In the rows, zero is written as 128.
Each named turn below is shown by a few rows before and after it. Which turns, in which order, take the first row of each later pair to the second? The first pair is answered.
B (before |-> after):
[159  57 122 117 101 163 139 126 109 154 134 109] |-> [136 148 159 172 121  87 128 139 139 146 196 132]
[131 159 121 128 132  91  83 171 140 109 145 145] |-> [138  67 114 107 111 171 139 138 109 141 109 126]
[182 130 111 106 122  69  76 169 119  75 111 145] |-> [166  53 145 131  94 151 193 110  99 144 115 121]
U (before |-> after):
[114 151 145 110 111 116 124 145 111 122 139 127] |-> [112 140 147 115 109 123 138 136 107 138 150 122]
[120 157 125 158 127 102 118 139 149 126 178 147] |-> [119 156 135 162 128 105 141 130 149 128 177 142]
[127 171 156 152 131 135 135 137 130 132 130  98] |-> [137 138 154 152 110 129 117 124 129 151 146  89]
[121 133 125 124 124 137 116 145 135 115 104 129] |-> [118 119 136 134 121 149 141 133 129 134 109 126]
M (before |-> after):
[160  88 108  98 155 144 112 126 119 136  73  99] |-> [122 165 153 131 180 131 168 133 139 121  85 117]
[129 134 137 148 137 151 158 119 123 117 120 127] |-> [133 139 138 160 128 123 123 121 127 123 156 130]
[133 166 146 115 159 134 125 170 151 128 126 129] |-> [153 142 135 112 141 121  85 165 146 137 141 123]
P (before |-> after):
[ 96 131 103  89 143 163 154 131 119 121  90 152] |-> [114  80  87  90 113 146 107 118 113 143 117 141]
[119 142 157 103 155 132 150 139 101 126  89 133] |-> [138  97 138  90 131 139 125 131  96 142  97 124]
[128 114 124 143 150 120 136 139 120 154 148 136] |-> [122 127 126 147 154 125 148 145 119 148 141 136]
[119 145 130 133 136 118 138 144 133 127 129 131] |-> [123 131 122 120 134 137 145 142 125 128 113 133]
Then:
(2 to 3 turns a pair)
[107 177 141 153 144 102 114 137 148 133 164 139] |-> [144 115  98 114 118 112  63 137 136 129 144 122]
B then P
[109 178 138 110 142  74  96 157 156 124 110 107] |-> [111  89 159 136 103 109 145 109 138 183 147  83]
M then B then P
[143  88 116 116 146 168 166 112 113 143  95 110] |-> [152 119  92  93 158 131 102 144 126 103  85 122]
B then B
[125 181 102  81 156 122 104 153 134  95  63 132] |-> [125 104 116  98 127 186 178 112 108 147  67 113]
M then B
[154  69 114 133 106 152 129 110 111 166 138 127] |-> [128 179 138 163 144  90 118 135 140 137 167 150]
B then U
[131 136  86  98 160 161 168 134 114 122  64 133] |-> [122 198 105 129 175  97 127 155 142 107 111 150]
P then U then M
[125 191 108  97 164  90  72 180 136  66  94 150] |-> [160  54  78  72 103 155  79 135 104 122  86 116]
B then U
[107 135 164 147 121 108 141 138 139 146 180 135] |-> [114  84 148 125 102 153 162 124 120 157 153 124]
B then B
[142  71 104 136  78 132 115 123 129 138 141 116] |-> [139  84 106 151  80 115 107 126 138 144 166 119]
M then M then M
[135  97 154 198  84 104 164 119 153 159 144 133] |-> [126 166 154 175 135 114 184 151 157 102  85 152]
B then U
[108 171 165 173 157  82 160  96 156 145 193 116] |-> [110 151 145 114 173 169 222  93 135 123  97 115]
B then M then B
[135 161 109 136 134  80  77 147 137 109 159 130] |-> [118 170 116 110 160 150 166 143 125  93  80 137]
M then M
[137  61 118 157 102 164 173  84  85 169 137 105] |-> [136 190  99 137 154  62  72 156 125  84 130 146]
M then B
[139  73 131  96 107 174 140 108 105 101  93 116] |-> [106 127 181 165 120 141 188  94 124 123 146 126]
U then B
[130 143 145 121 129 146 186 115 127 138 149 123] |-> [133 143 145 134 120 128 170 114 134 150 169 124]
P then M
[118 111 110 121 144 165 186 113 123 136 100 130] |-> [109 121 129 146 143 153 193 108 129 149 125 133]
P then M
[107 125 138 148 109 119 152 104 128 155 173 131] |-> [107 178 124 110 149 133 155 140 130 102 118 149]
B then M then M
[124 145 159 168 129  92 128 104 168 160 187 131] |-> [150 160 115 110 145  78  61 133 165 114 137 138]
B then P
[100 117 164 148 136 153 183 119 124 131 117 142] |-> [119  78 156 153 105 130 129 113 120 154 154 133]
P then P
[139 107  97 100 114  89  60 144 102 127 161 113] |-> [102 188 118  95 164 119 143 161 114  89 112 135]
P then P
[145 122 105 104 138 181 158 135  99 120  97 117] |-> [122 178 134 137 153 155 184 136 117 120 118 129]
U then M
[156  94 135 109 110 144  84 105 126 144 157 115] |-> [150  93 139 110 120 178 135  97 121 149 135 113]
B then M
[102 170 111 111 147  61 116 162 125 122 159 150] |-> [107 141  93  65 151 136 166 158 106 115  91 147]
M then M
[171 104  67  87 147 149 135 106 136 127  95 119] |-> [147 167  89  96 176 136 167 122 147 105  93 137]
M then B
[172 103  69 105  93 154 115 132  99 108  84 121] |-> [133 207 131 171 127  82 131 139 131 103 150 145]
B then U then P
[132 105 128 159  98 196 193 107 148 150 126  97] |-> [118 155 140 171 117 186 209 121 159 136 129 109]
B then U then P
[118 145 152 170 126 103 143 126 128 155 170 137] |-> [139 152 110 116 143  95  79 157 129 111 126 144]
B then P
[115 110 127 118 116 161 171 109 118 121 114 120] |-> [128 147 117 103 135 138 140 134 122  90  91 132]
U then U
[129 107 108 120 125 118  87 146 124 106 104 132] |-> [125  88 124 147 109 112  91 124 125 132 141 123]
U then P then P
